In the data rows, the value 500 means zero.
Here is a table of points, one per row:
(469, 322, 463, 405, 742, 558, 530, 648, 536, 514, 702, 609, 498, 330, 421, 659, 656, 383, 428, 459, 540, 297, 426, 765, 729, 333, 412, 718, 420, 436, 394, 368)
(552, 421, 468, 393, 792, 591, 328, 509, 529, 512, 469, 528, 466, 668, 536, 536, 566, 394, 487, 293, 513, 395, 376, 439, 425, 394, 512, 437, 417, 374, 705, 205)
(671, 715, 543, 585, 256, 346, 405, 480, 483, 560, 286, 373, 482, 634, 652, 709, 410, 516, 644, 538, 706, 672, 272, 676, 608, 375, 540, 217, 533, 612, 536, 480)
(491, 268, 334, 576, 530, 457, 485, 494, 527, 588, 600, 448, 407, 638, 530, 562, 467, 540, 461, 660, 541, 656, 471, 412, 278, 551, 326, 513, 622, 482, 398, 547)
(601, 514, 558, 499, 679, 507, 396, 373, 541, 415, 732, 609, 409, 564, 438, 502, 754, 503, 442, 508, 370, 589, 420, 308, 386, 383, 448, 529, 480, 576, 481, 371)
(570, 513, 595, 683, 445, 427, 634, 366, 426, 321, 495, 727, 627, 690, 667, 193, 356, 529, 410, 460, 519, 298, 441, 621, 345, 488, 685, 094, 505, 593, 432, 491)
(536, 327, 640, 451, 582, 647, 463, 627, 520, 380, 475, 554, 328, 295, 314, 516, 744, 563, 459, 545, 466, 641, 386, 635, 599, 579, 707, 552, 364, 413, 499, 547)
(643, 469, 576, 429, 654, 429, 435, 743, 574, 270, 707, 417, 509, 746, 428, 569, 642, 541, 469, 413, 410, 466, 413, 534, 440, 533, 391, 508, 445, 410, 604, 325)
(700, 332, 471, 417, 589, 622, 499, 695, 423, 439, 626, 541, 677, 569, 568, 488, 542, 367, 479, 315, 320, 332, 316, 269, 493, 455, 594, 578, 505, 408, 463, 452)
(478, 626, 373, 458, 351, 625, 639, 472, 484, 508, 486, 471, 438, 580, 573, 590, 466, 576, 519, 431, 515, 625, 422, 536, 533, 455, 447, 689, 592, 150, 381, 589)
(489, 136, 564, 447, 392, 609, 559, 462, 629, 324, 272, 551, 465, 431, 229, 571, 310, 439, 507, 622, 555, 416, 635, 518, 652, 321, 652, 631, 400, 596, 322, 317)
(666, 555, 481, 674, 712, 683, 544, 473, 352, 434, 752, 419, 502, 467, 386, 483, 384, 434, 193, 480, 372, 526, 602, 365, 660, 633, 589, 316, 497, 542, 568, 482)
(497, 747, 476, 528, 631, 588, 585, 545, 550, 466, 235, 289, 599, 379, 347, 623, 384, 536, 594, 493, 377, 602, 518, 359, 366, 490, 508, 647, 695, 321, 275, 472)
(512, 475, 598, 692, 325, 598, 527, 500, 483, 179, 341, 614, 520, 285, 763, 675, 319, 433, 459, 373, 683, 420, 522, 382, 344, 561, 460, 206, 383, 575, 474, 713)
(278, 361, 517, 447, 612, 416, 468, 664, 592, 693, 698, 401, 532, 252, 299, 504, 495, 378, 643, 540, 379, 426, 433, 688, 472, 600, 412, 367, 536, 278, 619, 464)
(254, 691, 412, 754, 466, 460, 438, 673, 588, 488, 490, 533, 618, 576, 348, 507, 527, 547, 535, 534, 439, 553, 616, 538, 484, 487, 419, 512, 736, 371, 650, 710)
(801, 209, 632, 636, 404, 596, 380, 489, 541, 611, 456, 499, 433, 112, 476, 426, 508, 611, 573, 537, 592, 337, 548, 646, 575, 493, 590, 356, 477, 686, 467, 443)
(446, 742, 373, 566, 412, 473, 502, 351, 582, 750, 406, 507, 384, 646, 494, 404, 524, 527, 500, 717, 521, 375, 439, 653, 517, 602, 399, 372, 494, 726, 396, 743)
(250, 316, 436, 486, 346, 412, 400, 214, 431, 543, 616, 670, 535, 454, 568, 634, 374, 619, 532, 674, 443, 543, 634, 530, 746, 716, 616, 397, 538, 594, 293, 598)
(376, 765, 549, 503, 457, 341, 456, 649, 370, 678, 451, 660, 281, 571, 737, 513, 476, 727, 458, 523, 542, 390, 672, 581, 767, 488, 338, 421, 446, 568, 479, 631)
(578, 276, 532, 488, 398, 495, 673, 510, 762, 448, 563, 647, 358, 282, 492, 461, 369, 463, 589, 693, 662, 600, 551, 410, 704, 560, 686, 648, 427, 592, 498, 408)
(535, 653, 280, 665, 411, 399, 542, 237, 311, 312, 521, 456, 405, 567, 601, 348, 446, 680, 621, 655, 623, 315, 495, 467, 732, 658, 340, 449, 543, 572, 583, 683)
(341, 572, 503, 649, 546, 557, 644, 438, 525, 537, 359, 504, 397, 490, 455, 657, 636, 445, 413, 585, 343, 428, 389, 431, 372, 539, 355, 625, 716, 473, 621, 463)
(386, 581, 353, 508, 447, 417, 467, 515, 535, 575, 280, 473, 445, 341, 329, 213, 444, 389, 459, 390, 627, 864, 255, 541, 489, 318, 455, 557, 786, 478, 485, 429)
(560, 727, 419, 369, 368, 370, 545, 500, 686, 581, 250, 273, 558, 400, 381, 626, 573, 476, 436, 334, 439, 576, 516, 454, 493, 266, 760, 647, 608, 364, 402, 750)
(429, 254, 565, 169, 676, 559, 353, 571, 578, 432, 224, 591, 742, 307, 322, 530, 409, 514, 557, 731, 415, 486, 426, 487, 540, 624, 430, 660, 440, 308, 619, 558)
(603, 565, 425, 476, 437, 302, 382, 484, 391, 495, 305, 474, 480, 645, 778, 308, 410, 493, 668, 322, 555, 580, 703, 743, 570, 437, 508, 401, 568, 823, 347, 546)
(344, 313, 548, 606, 236, 459, 479, 527, 196, 774, 649, 528, 377, 654, 641, 396, 596, 540, 581, 921, 508, 568, 654, 390, 750, 547, 430, 299, 511, 394, 314, 537)
(495, 683, 423, 481, 350, 458, 644, 537, 398, 705, 352, 498, 475, 431, 437, 528, 531, 381, 591, 250, 511, 626, 516, 472, 442, 488, 633, 666, 607, 527, 526, 600)
(484, 692, 490, 592, 479, 577, 571, 577, 711, 550, 501, 481, 529, 614, 485, 546, 603, 427, 497, 459, 326, 497, 686, 593, 488, 445, 380, 701, 692, 267, 475, 539)
(422, 327, 710, 352, 541, 625, 532, 461, 568, 418, 754, 311, 391, 502, 399, 494, 486, 461, 671, 373, 687, 234, 514, 548, 339, 512, 588, 565, 490, 427, 616, 322)
(591, 461, 598, 692, 309, 348, 450, 455, 412, 507, 328, 552, 587, 545, 539, 390, 450, 496, 563, 148, 674, 454, 498, 503, 385, 469, 452, 477, 365, 753, 433, 651)
(465, 554, 546, 466, 754, 552, 700, 427, 383, 485, 366, 429, 470, 514, 645, 439, 487, 529, 348, 485, 348, 619, 589, 440, 400, 533, 443, 556, 581, 480, 711, 487)
(467, 426, 490, 653, 377, 444, 635, 301, 541, 656, 496, 520, 516, 785, 688, 530, 470, 667, 464, 606, 581, 466, 800, 462, 579, 679, 253, 380, 196, 361, 472, 599)
Along one direction, these points spread out more than along any other. Take the direction at right angles to it along which they spread out most. Go by this last direction. How many in every 100 of the points above lie lower along it than each point below? Answers are rounded to whole numbers. More than half of the points above lie lower than the first one.
(653, 762, 361, 494, 438, 454, 545, 441, 323, 574, 551, 508, 344, 544, 426, 576, 359, 451, 545, 592, 373, 549, 627, 527, 419, 576, 326, 539, 455, 386, 657, 682) --> 24
(547, 549, 636, 365, 625, 630, 526, 442, 594, 617, 687, 496, 587, 588, 548, 531, 425, 375, 377, 274, 446, 477, 292, 404, 352, 515, 345, 759, 611, 470, 453, 353) --> 35
(459, 351, 544, 395, 684, 285, 483, 629, 498, 319, 713, 472, 489, 467, 342, 505, 455, 575, 433, 392, 454, 388, 418, 355, 235, 424, 478, 551, 348, 446, 581, 444) --> 71
(476, 538, 577, 328, 492, 599, 449, 372, 704, 435, 771, 299, 586, 477, 564, 472, 513, 398, 353, 297, 336, 629, 428, 383, 501, 383, 609, 386, 310, 630, 679, 472) --> 47
(486, 547, 612, 349, 814, 611, 386, 603, 549, 469, 574, 384, 692, 538, 527, 459, 591, 401, 503, 594, 586, 398, 381, 301, 577, 450, 664, 576, 457, 501, 631, 523) --> 47
(571, 388, 555, 255, 431, 595, 640, 553, 398, 383, 507, 621, 624, 368, 471, 498, 692, 683, 519, 623, 522, 675, 636, 429, 511, 483, 539, 335, 377, 790, 473, 336) --> 91
(383, 421, 422, 647, 452, 569, 429, 444, 294, 639, 498, 623, 614, 596, 577, 565, 497, 820, 542, 662, 451, 529, 472, 627, 619, 728, 593, 342, 307, 664, 554, 362) --> 88
(485, 766, 319, 304, 241, 314, 452, 524, 435, 423, 290, 353, 574, 482, 379, 368, 616, 253, 418, 314, 580, 636, 473, 588, 370, 506, 556, 686, 681, 617, 450, 412) --> 3
(458, 590, 535, 570, 616, 496, 299, 523, 546, 496, 665, 588, 548, 481, 700, 397, 538, 419, 555, 686, 650, 347, 616, 488, 210, 421, 633, 636, 335, 466, 484, 393) --> 68
